In the rows, zero is written as 128.
Z: 3 groups of rows, each row roughly a mix of its group's hidden directions
Z (106 x 16)
[[123 161 126  84 141 136 113  77 154 111 111 113 102 135 182 147]
 [130 104 117 157 101 112 153 159  99 137 123 144 148 135  52 118]
 [139 172 146 111 129 168 122 106 152 107 130 122 106 108 196 144]
 [153 111 100 168  98 134 156 177 161 155 134 172 129 111 118 128]
 [104 144 136  88 131 116 117  67  93 104 102  88 122 151 105 127]
 [128 115 124 164  96 112 156 149  90 127 123 141 148 135  54 117]
 [122 172 158  97 128 143 114  72 109  91 112  99 107 129 158 138]
 [140 115 152 184 131  99 126 169 150 122 147 104 135 137 177  96]
 [115 160 142  83 135 126 114  64 107  91 106 112 108 143 135 151]
 [119 112 140 188 124  97 134 151 157 119 132 105 134 140 175  82]
 [114 166 149  99 127 139 113  56 100  91 119 113 110 124 133 144]
 [126  95 126 151 119 106 139 164  89 137 130 139 152 140  54 119]
 [ 96 102 145 159 148 110 133 180 140 135 136  94 164 150 149  88]
 [125 161 131  91 149 154 109  88 156 114 127 119 107 118 191 149]
 [145  96 114 176 122 126 140 186 145 159 155 164 142 107 115 117]
 [117 114 165 186 114  77 138 135 148  97 116 112 117 147 157 104]
 [110 114 166 192 127  83 135 153 128 102 136 113 143 150 148  99]
 [130 164 135 109 141 148 112  91 161 113 132 129 105 115 201 147]
 [125 158 139  95 148 152 108  96 154 116 129 107 109 119 201 136]
 [151 160 122 129 131 120 103  59 140 136 166  95 116 110 165 128]
 [121 154 113  75 138 169 127 108  94 147 138 154 141 111  89 165]
 [124 114 125 179 129 102 129 151 166 127 134 116 129 140 191  84]
 [148  95 122  84 134 141 113 133  99 121 109 102 123 130  53 141]
 [ 98 118 172 147 155 109 135 185 147 142 138 109 156 145 169 119]
 [170 143  88 112 103 147 117  77 124 126 127 159  89 100 110 146]
 [154 159 136 132 134 108 101  62 132 130 170  95 117 115 162 137]
 [ 96 103 115 128 115 151 159 191 130 130  82 158 139 142 112 107]
 [138  91 108  90 130 130 120 132  95 134 105 108 128 137  50 127]
 [146 156 138 109 136 155 117 119 168 120 128 131  99 112 205 145]
 [ 76 130 176 166 142 109 146 162 126 130 141 110 169 144 147 112]
 [151 136 130  78 142 159 116 130 105 156 148 155 125 101  89 178]
 [102 106 123 124 112 138 157 180 105 122  81 165 134 146  85 119]
 [ 93 153 139 164 133 132 142 141 154 128 144 168 138 122 199 121]
 [ 89 125 183 173 144  94 136 159 109 124 156 144 160 138 131 130]
 [107 162 165 167 133 121 136 128 146 114 152 161 130 121 195 141]
 [154 127  74 122 104 147 118  80 101 118 128 146 109 109  76 123]
 [116 170 145 164 127 124 132 105 153 123 157 143 128 116 204 127]
 [155 132  61 101 108 158 120  82 145 133 109 136  96 112 127 117]
 [122 104 125 153 113 111 147 158  87 130 127 132 157 142  53 116]
 [128  93 128 161 119 118 139 171  95 144 142 139 154 125  61 112]
 [ 90 120 197 163 141 104 142 166 127 145 152 121 157 124 132 133]
 [151 159 128 132 125 110 106  55 136 138 163  94 112 112 159 128]
 [ 93 113 175 164 151  99 134 179 125 130 144 115 165 147 144 116]
 [155 119 120 177 101 143 155 186 144 144 143 171 134 103 119 129]
 [162 154 130 125 138 119  98  69 140 129 171  87 117 112 160 137]
 [151 160 129 139 132 117 107  73 151 135 168  97 118 113 182 127]
 [158 157 142 135 140 111  99  71 137 124 177 104 118 113 164 149]
 [122 114 132 193 118  99 133 142 158 122 137 111 130 133 176  80]
 [108 150 141  84 137 126 108  59  96  99 111 104 114 139 117 142]
 [139  82 107  90 127 150 127 157 118 132  91 117 121 129  61 128]
 [148 150  78 106 103 152 124  68 114 118 119 156 101 111 104 137]
 [148  86 125  94 133 128 117 142 106 127 108 113 122 132  48 144]
 [138  86 105 156 142 106 133 188 160 164 147 162 141 131 130 125]
 [107 104 132 120 114 145 154 176 104 116  84 166 130 138  76 132]
 [149 117 114  61 138 151 115 123 110 136 111 139 113 124  75 169]
 [110 151 143  79 140 130 107  63 104 102 108  93 113 140 129 137]
 [141 153 129  77 129 163 125 108  97 145 139 151 127 104  86 176]
 [124 160 137  98 142 154 112  95 157 119 124  98 111 122 200 130]
 [154 153 128 127 140 107  98  65 128 136 174  84 127 119 151 132]
 [ 97 106 117 123 116 155 159 189 121 125  82 160 140 140  99 114]
 [117 168 141 178 124 107 140 113 151 132 166 144 141 125 191 128]
 [100 102 120 121 124 162 153 193 124 120  87 164 139 137 102 121]
 [133 162 140  99 135 157 116 101 156 118 119  97 106 117 200 130]
 [123  99 120 132 115 111 143 150  89 134 115 125 149 145  45 119]
 [155 134  77  96 102 152 122  74 123 119 104 135  94 115  97 132]
 [120 103 190 127 155 109 127 192 131 141 134 100 148 139 127 142]
 [138 143 108  57 149 170 118 130 107 149 128 143 135 121 100 167]
 [147 109 119 177 115 130 144 181 135 141 156 184 140 108 107 137]
 [118  88 112 142 119 100 140 149 100 148 123 124 152 144  54 108]
 [147 102 110  90 118 139 123 119 100 131 102 105 121 129  48 131]
 [136 129 123  56 141 155 121 124 106 137 111 135 122 126  79 173]
 [ 89 114 163 161 154 101 134 179 126 125 141 115 168 155 149 109]
 [117  92 122 147 127 106 135 155  91 138 134 133 158 142  52 116]
 [151 159 132 136 131 110 106  65 142 138 170  91 119 114 167 131]
 [144 105 109 172 117 124 151 197 157 156 140 155 147 125 129 115]
 [158 154 132 132 137 106 101  73 140 134 171  80 123 121 164 131]
 [101  99 131 118 121 146 151 183 108 118  83 169 130 139  86 128]
 [120 114 149 192 117  91 136 142 159 117 131 108 126 135 172  88]
 [ 98  94 131 118 134 151 145 195 118 118  90 165 137 138  98 128]
 [128 159 130  98 143 148 113  95 166 120 123 113 107 122 202 139]
 [175 150  96 115  94 148 121  72 118 114 123 137  92 104 104 140]
 [125 110 122 149 104 119 149 144  86 127 124 142 148 132  44 125]
 [126 115 145 201 115  85 133 137 142 103 137 121 126 139 161  90]
 [130 139 110  57 145 165 121 122 109 149 121 148 130 119  94 171]
 [150  92 121  84 143 164 117 165 118 113 108 106 132 128  70 144]
 [140 132 117  60 150 167 117 136 113 159 132 142 131 112  95 170]
 [147 110 111  89 121 153 124 127  95 119 108 110 129 127  48 139]
 [109 158 140  90 136 116 114  58 108  96 108 102 111 148 138 140]
 [161 159 128 147 129  99 111  74 144 136 174  93 123 121 165 133]
 [157 164 136 130 120 112 109  53 128 128 162 100 110 109 147 140]
 [142 108 105 175 113 120 153 184 149 148 145 179 144 122 113 131]
 [152 163 140 132 129 106 105  56 123 129 170  97 119 115 147 140]
 [113 170 133 170 116 124 144 111 155 130 149 147 131 119 201 118]
 [174 142  62 108 115 161 114  98 146 136 128 139 101 110 151 118]
 [150 133  69  94 106 145 122  77 131 108  92 130  95 133 112 124]
 [164 153 131 121 137 115  96  62 130 128 169  91 114 113 148 141]
 [149 156 126 144 132  99 109  74 145 142 169  92 124 123 177 120]
 [154 103 105  94 113 126 124 115 100 134 102  98 119 134  53 125]
 [150 131 112  60 149 164 114 135 119 157 130 147 122 112 102 172]
 [150  98 111  84 129 140 116 129 101 128 106  99 125 131  54 132]
 [143 116 111  87 117 149 124 111  88 120 106 113 124 125  51 136]
 [138 107 123  88 126 138 118 113  86 121 108 118 121 126  48 142]
 [132  95 126 154 114 116 144 172  94 140 130 136 151 131  56 114]
 [112 149 148 167 135 111 133 145 159 126 144 147 133 134 209 121]
 [105 143 142  79 149 121 104  71 109 109 110  80 118 147 139 127]
 [127 118 123 179 122 108 132 146 165 122 130 100 130 138 185  78]]
one row of each group, then the others: which group is each in?
[ 88 129 188 167 145 100 140 165 127 136 154 135 157 135 151 132]  U
[123 160 148  79 136 144 108  68 112  98 109 103 102 127 146 147]  F
[ 93 107 120 130 114 144 162 186 118 127  82 167 137 143 104 112]  R

[150 106 111 162 111 126 154 191 138 143 135 177 141 124  95 139]  F
[130 161 131  98 133 149 119  97 165 121 114 103 104 125 200 133]  F
[113 163 149 180 123  99 141 122 144 126 157 163 133 128 188 133]  R
[155 160 132 128 127 115 105  58 136 133 161  87 113 112 157 131]  R
[ 96 154 132 162 126 129 141 123 159 136 139 158 127 120 206 111]  R
[124 150 128 105 150 138 107  97 170 126 130 114 109 124 207 134]  F
[107 130 153 199 103  89 143 113 131  95 127 117 129 141 146  94]  U
[139 117 129 187 118 103 128 141 166 125 138 116 119 126 186  87]  U
[138 101 110 167 108 110 159 192 133 150 127 145 152 141  92 112]  F
[146 105 119 180 115 131 146 187 140 150 153 168 144 109 113 121]  F
[ 99 149 133 163 136 120 139 147 149 129 136 161 136 137 207 107]  R
